Each named turn below is shown by a few rows before and after it. Which turns, in which order, take the first row of each later pair to the second? The first pair is answered.
Q_315:
[ 2.65  2.26 -0.66 -1.62  0.97 -0.39  1.34  2.38  0.70  1.20  0.39  1.12
 -2.58  0.68 -0.58  0.98 -1.01  0.04 -0.95  0.13  0.05  3.82  3.38]  ->  [ 3.11 -0.20  0.50  1.62  0.40  0.41  0.26 -0.55  1.27  1.38 -1.89  0.57
  2.78 -0.98  0.80  3.48  0.14  0.15 -2.60  1.94  0.15 -1.75 -2.63]
[ 0.04  0.33 -0.38 -1.29 -2.44 -0.28 -1.12 -0.68 -1.06  0.77 -0.41 -0.38
  1.04 -0.59 -1.11  0.16  0.57  1.09  0.62  1.80 -0.73 -1.81  0.65]  ->  [ 0.61  0.68 -1.20 -1.57 -2.31  0.67 -0.32 -0.55  0.81  0.90  0.36  0.69
 -0.56  0.49 -1.07 -0.25 -0.94 -0.07  0.28  0.69 -1.23  1.38  2.24]
[-0.01 -0.04  1.02 -0.24 -0.29 -2.15 -0.06  0.16 -0.72 -0.08 -0.82 -0.70
  0.90 -0.90 -0.42 -0.24  0.53  0.70 -0.51  1.44  0.41 -1.61  0.36]  ->  [ 0.37  0.38  0.09 -1.15  0.26 -0.86  0.34  0.31  1.00  0.25  0.08  0.66
 -1.24  0.51 -0.23 -0.47 -1.33 -0.53 -0.83  0.13 -0.23  1.82  2.05]
Q_912:
[-0.16  1.35 -0.83  0.80 -0.37  0.25 -0.39  0.26  0.30 -0.03  0.06 -0.16
 -1.50  0.37 -1.21 -0.03  0.17  0.21 -0.35 -0.09  1.02 -0.11  1.82]  ->  [-0.23  0.57 -0.18  0.90 -0.57  0.47 -1.55 -0.10 -0.33  0.17 -0.42 -0.92
 -0.28 -0.03 -0.88  0.65  1.02  0.53 -0.26 -0.04  1.17 -1.50  0.20]
[-0.01  0.65  0.20  1.01 -1.78 -2.13  0.57  0.32 -1.40 -0.76 -0.74 -1.17
  1.71 -0.91 -0.03 -0.18  1.74  2.09  0.05  2.83 -0.11 -2.44  1.19]  ->  [ 0.80 -1.25  0.47  1.71 -0.11  1.77 -1.26 -2.44  1.39  0.49 -1.09 -0.15
  2.40  0.63  0.86  1.37 -0.10 -0.67 -0.63 -0.81 -1.32 -1.14 -2.84]
[ 0.98  1.06 -0.44 -0.63 -0.53 -1.00 -0.09 -1.99  1.58  1.28 -2.15  0.76
 -0.83  1.42  0.42  0.91 -1.79  0.71 -1.29  2.57 -0.43 -1.61  0.63]  ->  [ 1.26  0.89 -0.51 -0.14 -0.70 -1.63 -0.47 -1.61  0.93  1.18 -2.13  0.24
 -0.39  0.89 -0.06  0.92 -1.23  0.86 -1.06  3.01 -0.07 -2.45  0.45]
[ 0.16 -1.31  0.68  1.12  0.77  0.77 -1.36 -1.99  0.87  0.12 -0.74 -0.09
  2.42  0.06  0.72  1.75 -0.30 -0.27 -0.90 -0.21 -0.14 -2.03 -3.82]  ->  [ 1.69  0.56 -0.97 -1.23  0.22  0.60  1.45 -0.01  2.82  0.29  0.27  2.32
 -1.32  1.85  0.45  0.59 -2.22 -1.66 -1.25  0.29 -0.68  2.63  1.20]
Q_917:
[ 0.45  0.49 -1.20  0.14  1.27 -0.48 -1.52  0.06  1.81 -0.47  0.04  1.65
 -2.44 -0.83 -0.17 -0.84 -0.38 -1.15  1.01 -1.98 -0.10  2.23  1.60]  ->  [ 0.33  0.68 -1.03 -0.20  1.08 -0.72 -1.85  0.70  1.13 -0.77  0.04  1.41
 -2.56 -0.97 -0.35 -1.04  0.03 -0.79  1.20 -1.69 -0.09  1.96  1.81]
[ 0.16  0.40  1.14  1.58 -0.54 -1.03  2.28  2.14 -0.53 -0.08 -1.18  0.43
  0.30 -0.23 -0.50 -1.61  1.36  0.88 -1.70  3.83 -1.80  0.65  2.77]  ->  [-1.91 -0.91  2.41  2.16  1.22  0.68 -1.49  0.79 -3.02  0.22 -0.75 -1.56
  0.55 -0.80 -1.25 -1.73  2.84  1.62  0.24 -0.19 -1.90 -0.73 -0.71]
[-0.38 -1.26  0.16  1.76  0.49  0.76 -0.72 -1.64  0.10  0.27 -1.30 -0.80
  1.81 -0.29  1.15  1.29  0.61  0.21  0.44 -0.36 -0.49 -2.14 -3.02]  ->  [ 1.20 -0.21 -0.45  1.11 -1.52 -0.78  1.98 -0.64  1.93  0.39 -1.47  0.98
  1.43  0.21  1.11  1.07 -0.65 -0.43 -1.01  2.78 -0.49 -0.98 -0.12]
[-0.72  0.93  0.31 -0.25 -0.62 -1.46  0.05  0.87 -1.76 -0.73  1.16 -1.00
 -1.01 -0.41  0.53 -0.91  1.56  1.28  0.58  0.85  0.57 -0.25  1.10]  ->  [-0.65 -0.44  0.53  0.69  0.90  1.07 -1.64 -1.09 -0.32 -0.12  0.85 -0.72
 -0.01  0.23  1.34  0.43  0.06 -0.30  0.13 -1.76 -0.58  0.09 -2.26]
Now pairs of rows:
(two turns a pair)
[-1.99 -2.21  0.95  1.29  0.60  2.00 -2.50 -1.02 -1.74  0.24 -0.58 -0.83
  1.04 -1.28  0.81  0.79  1.14  0.94  1.32 -2.65  0.02 -1.55 -4.34]  ->  [-1.40 -2.06  1.15  2.01 -0.53  1.02 -1.47 -1.04 -1.32  0.16 -1.07 -0.63
  2.47 -1.61  1.17  1.20  1.66  1.14  0.60 -0.53 -0.24 -2.97 -4.61]
Q_912, Q_315
[ 0.94  0.05  0.94  1.20 -0.35  1.27  0.71 -1.14  2.74 -0.68 -0.17 -0.51
  0.63  1.24 -1.31  1.29 -0.21 -1.25 -2.07 -0.63 -1.60  0.65 -2.62]  ->  [ 0.17 -0.21  1.20  1.05  0.07  0.97 -0.53 -1.17  1.67 -0.75 -0.19 -1.70
  0.98  0.73 -1.76  1.08  0.78 -0.19 -1.14 -1.11 -1.20 -0.73 -3.70]
Q_315, Q_917
[-1.05  0.70  1.08  0.16  1.86 -0.66 -1.91 -0.34 -0.93  1.27 -0.24 -2.48
  1.18 -0.01  0.55 -0.44  0.98  0.03 -0.35 -3.29 -0.87 -0.75 -0.51]  ->  [ 0.36  1.71  0.16 -1.15  1.13 -0.71  0.16  0.49  1.35  1.32  0.21 -0.53
 -0.91  1.34  0.41 -1.37 -0.85 -1.50 -1.44 -1.93 -0.84  1.97  2.81]
Q_912, Q_917
[ 0.34 -1.04 -1.69  0.13  0.54  1.36 -0.56 -0.30  3.03  0.64 -0.19  0.33
  0.66 -0.01  1.21  0.97 -1.12 -2.64  0.19 -1.63 -1.30  0.13 -1.39]  ->  [-0.46 -1.11 -1.26  0.14  1.13  1.37 -1.33 -0.23  1.76  0.43  0.31 -0.17
  0.31  0.09  1.08  0.71 -0.49 -2.49  1.38 -2.89 -1.18 -0.53 -1.65]
Q_315, Q_912
[-0.51  0.52 -0.57 -0.69  0.33 -0.34  1.10  1.72 -1.19  0.66  0.83  0.51
 -1.48  0.65  0.53 -1.01  0.21  1.73 -0.13  0.09 -0.01  0.65  1.66]  ->  [ 0.36 -0.13 -0.68  0.25  0.57  1.50  0.85  0.12  1.02  1.36  0.80  1.67
 -0.81  1.40  0.80  0.14 -1.46 -0.17 -0.95 -0.51 -0.90  1.64  0.02]
Q_917, Q_917
[ 0.31 -3.02 -0.58  0.50 -0.01  0.33 -1.80 -0.62  0.65  1.05 -1.31 -0.86
  1.95 -0.71 -0.28  0.38  0.25 -0.38 -0.77 -1.24 -0.06 -1.69 -2.40]  ->  [-0.12 -0.74 -1.26 -2.40 -0.58 -1.58 -0.38  2.43 -0.06  0.25  0.22 -0.68
 -1.55 -0.83 -1.46 -1.70  0.15  0.43  0.37 -0.59  0.39  1.12  3.12]
Q_912, Q_917
[ 1.19 -1.45 -0.25  1.92 -2.10 -0.35  0.34 -1.42  1.13  0.27 -1.55  0.00
  4.12 -0.74  2.14  1.82  0.40  0.06 -1.24  1.64  1.34 -4.06 -3.50]  ->  [-0.41 -0.75  0.18  1.28 -2.05 -1.65 -0.37 -0.23 -1.35 -0.50 -0.73 -1.59
  3.68 -1.66  0.98  0.96  1.88  1.27 -0.07  1.22  1.72 -5.25 -2.66]
Q_917, Q_917
[-1.45 -0.33 -2.27 -1.10 -0.10 -0.81  0.47  2.33  0.33 -0.72  1.17 -0.55
  0.43 -2.38 -0.47 -0.53  0.60  2.26  0.82  0.29 -0.07 -0.91  1.41]  ->  [-1.58 -1.14 -1.68 -0.75  1.10  1.11 -1.10  1.18  0.35 -0.58  1.25 -1.12
  0.03 -1.91 -0.62  0.08  0.30  1.69  1.44 -2.44 -0.61 -0.46 -0.38]
Q_917, Q_315
[ 1.00  1.92 -1.73 -1.97 -0.40 -1.60  2.59  1.25 -0.85 -0.62  0.62  0.41
 -1.72  0.04  0.40 -0.11  0.06 -0.43 -0.43  0.51  0.30  1.56  2.59]  ->  [ 1.06 -0.94 -0.46  0.96  0.12  0.47  0.27 -1.31 -0.66  0.02 -0.86 -0.15
  2.16 -0.49  1.42  2.21  0.06 -1.57 -0.84 -0.40 -0.23 -1.77 -3.38]
Q_912, Q_917
[ 1.16  1.55 -0.07  1.13 -1.89 -2.73  2.56  0.71  0.27  0.23 -1.44  1.03
 -0.25  0.40  0.11 -1.51  0.44  0.48 -1.00  3.70  0.16  0.44  3.13]  ->  [-1.42  0.89  1.05  1.00 -0.51 -2.45 -0.30  0.71 -3.15 -0.57 -0.77 -1.92
 -0.22 -0.89 -0.93 -1.93  2.61  2.31  1.07  0.55  0.86 -1.79  0.63]
Q_315, Q_917
[ 0.51 -0.15 -0.01  0.93 -1.14 -2.11 -0.28  0.08 -2.03 -1.11 -4.34 -0.25
  3.17 -0.94 -0.67  1.49  1.28  0.50  0.26  3.30  0.45 -2.38  1.44]  ->  [-0.60 -0.41  0.38  0.26 -0.15 -1.82 -1.32  0.58 -3.54 -1.38 -3.96 -1.52
  2.49 -1.36 -0.98  0.78  2.15  1.29  1.59  1.65  0.42 -2.64  1.31]
Q_315, Q_912
[-0.08 -0.93  0.12  0.96  1.58  1.66 -1.59 -0.74 -0.96  0.23 -0.27 -0.35
  0.39 -0.25  0.00  0.41 -0.29 -0.59  0.53 -1.96 -0.01 -0.35 -2.92]  ->  [ 0.41 -0.71  0.34  1.71  0.36  0.95 -0.68 -1.16 -0.18  0.31 -0.76 -0.05
  2.12 -0.79  0.55  0.79 -0.07 -0.31 -0.44  0.16  0.51 -1.75 -2.60]
Q_912, Q_315
[-1.10 -0.33 -0.35  0.00 -0.61 -0.79 -0.65  0.38 -2.69 -0.42 -0.30 -1.83
 -0.15 -0.81 -1.07 -0.22  2.14  2.92  0.76  0.78 -0.39 -2.84 -0.97]  ->  [ 0.18  0.78 -1.51 -1.60 -0.39  0.30  1.01  0.62  0.41  0.22  0.56  0.85
 -3.28  1.35 -1.06 -0.52 -1.03  0.49  0.04  0.08 -1.28  2.39  2.72]
Q_912, Q_912
[ 1.55 -0.69  0.45  1.17  0.01  1.96  0.69 -1.59  2.74  0.50 -0.65  1.95
  1.24  1.46  0.67  1.50 -2.29 -1.53 -1.79  1.03  0.07  0.29 -0.25]  ->  [-2.01  0.19  1.14  0.20  0.68 -0.54 -1.76  0.54 -3.25 -0.68  0.41 -1.82
 -0.49 -1.08 -0.82 -1.00  1.47  2.09  1.55 -0.32  1.34 -1.96  0.56]
Q_912, Q_917
[-0.35 -1.47 -1.90  1.68 -1.29 -0.01  0.73  2.75  1.41  0.14  0.06  1.36
 -0.77  1.94  2.27  1.38 -2.28 -0.19 -1.34  0.69 -0.50 -0.68 -0.91]  ->  [-1.03 -2.03 -1.30  2.13 -1.55 -0.73 -0.07  2.93  0.30 -0.02 -0.14  0.29
  0.11  0.86  2.20  1.01 -1.18  0.75 -0.99  0.93 -0.16 -2.44 -1.59]
Q_912, Q_912
[ 1.31 -0.32 -0.66  0.50  0.23  1.44  0.99 -2.02  2.25  0.36  0.01  1.48
 -0.31  2.58  1.21  0.55 -2.50 -1.56 -0.60 -0.17 -1.10  1.63 -0.99]  ->  [ 0.87 -1.30 -0.17  1.13  0.69  2.18 -0.62 -2.43  1.48  0.18 -0.17 -0.07
  0.39  2.13  1.27  0.97 -1.58 -1.22 -0.19 -1.34 -1.21 -0.04 -3.24]
Q_315, Q_912
[ 0.47 -0.40  0.62  0.13  0.56  1.01 -0.23 -0.43 -0.01  0.79 -1.98  0.40
  1.06 -0.53  1.14  1.46 -2.81 -1.39  0.34 -0.77 -0.43 -1.40 -2.69]  ->  [-1.01  0.45  0.58 -0.73 -0.16 -1.24 -0.27  1.69 -2.94 -0.51 -1.63 -1.20
  0.12 -1.98  0.57  0.48 -0.82  0.86  1.67 -0.27  0.73 -2.06 -0.54]
Q_917, Q_917
[-0.70 -0.13 -0.18  0.15  0.64  0.68 -1.81  0.54  0.61  0.41  0.31 -0.26
 -2.06  0.18 -0.52  0.30 -0.71 -0.79  1.50 -0.70 -1.27  1.72 -0.92]  ->  [ 0.26 -0.55 -0.08  1.34 -0.19  0.78 -1.54 -0.65  2.03  0.91 -0.20  0.06
 -0.23  0.65 -0.26  1.42 -1.26 -1.29  0.48  0.43 -1.62  1.19 -1.93]
Q_912, Q_315
[-2.08 -0.44  0.04  1.18  1.79  1.26 -2.36 -1.81 -0.62 -0.35 -0.32 -0.58
  0.24 -0.19  0.09  0.09 -0.83  0.35  0.01 -2.72 -0.55 -0.30 -2.10]  ->  [-1.30 -0.91 -0.13  1.92  0.36  0.59 -1.19 -2.00  0.12 -0.45 -1.18  0.21
  2.12 -0.51  0.74  1.10 -0.61  0.34 -1.31 -0.44 -0.43 -1.38 -2.59]
Q_912, Q_315
[ 0.08  0.29 -0.97 -1.20  0.65  0.81  0.40  0.81  1.37 -0.20  0.82  1.33
 -2.08  0.44 -0.02 -0.63 -1.56 -1.59 -0.11 -0.83 -0.03  2.43  1.99]  ->  [-0.92 -0.40 -0.51 -1.01  1.62  1.73 -1.41  0.33  0.13 -0.50  0.99  0.09
 -2.31  0.60 -0.35 -0.61 -0.72 -1.32  0.66 -2.77 -0.18  1.67  0.30]
Q_917, Q_917
[ 1.48  0.28  0.94  0.48  0.93  2.28 -0.43 -1.53  3.02  0.55  0.04  1.83
 -0.60  1.64  0.48  1.17 -1.28 -2.21  0.98 -2.70 -1.15  1.63 -1.70]  ->  [ 0.13  1.35  2.01  1.00 -1.35 -1.80 -0.14  0.43 -1.30 -1.05 -0.60 -0.56
  1.83 -1.41  0.29  0.23  2.77  1.21  1.55  1.69  0.95 -3.87 -0.92]
Q_917, Q_912
[ 0.14  0.11 -1.98 -1.73  0.37 -0.68  0.86  0.72  0.89  0.09  0.70  0.77
 -2.03  1.36  0.81 -0.79 -0.59  0.31  1.16 -0.67  1.29  1.90  3.61]  ->  [-0.62  0.00 -1.09 -1.07 -0.17 -2.16  0.02  0.78 -1.52 -0.18  0.55 -0.77
 -0.74 -0.18  0.68 -0.93  1.36  2.37  1.73  0.92  2.42 -1.31  2.76]
Q_315, Q_315
[-0.95 -0.07  0.10 -0.13  1.27  0.46 -0.91  0.22 -1.32 -0.05  0.95 -0.71
 -1.19 -0.38 -0.52 -0.30  0.82  0.06  1.27 -2.30 -0.10 -0.25  0.26]  ->  [-0.70 -0.66  0.86  0.97  0.32 -0.16 -0.19  0.05 -1.36 -0.20  0.15 -0.87
  0.94 -0.84  0.07  0.58  1.03  0.36  0.73 -0.19  0.09 -2.43 -0.70]
Q_917, Q_315
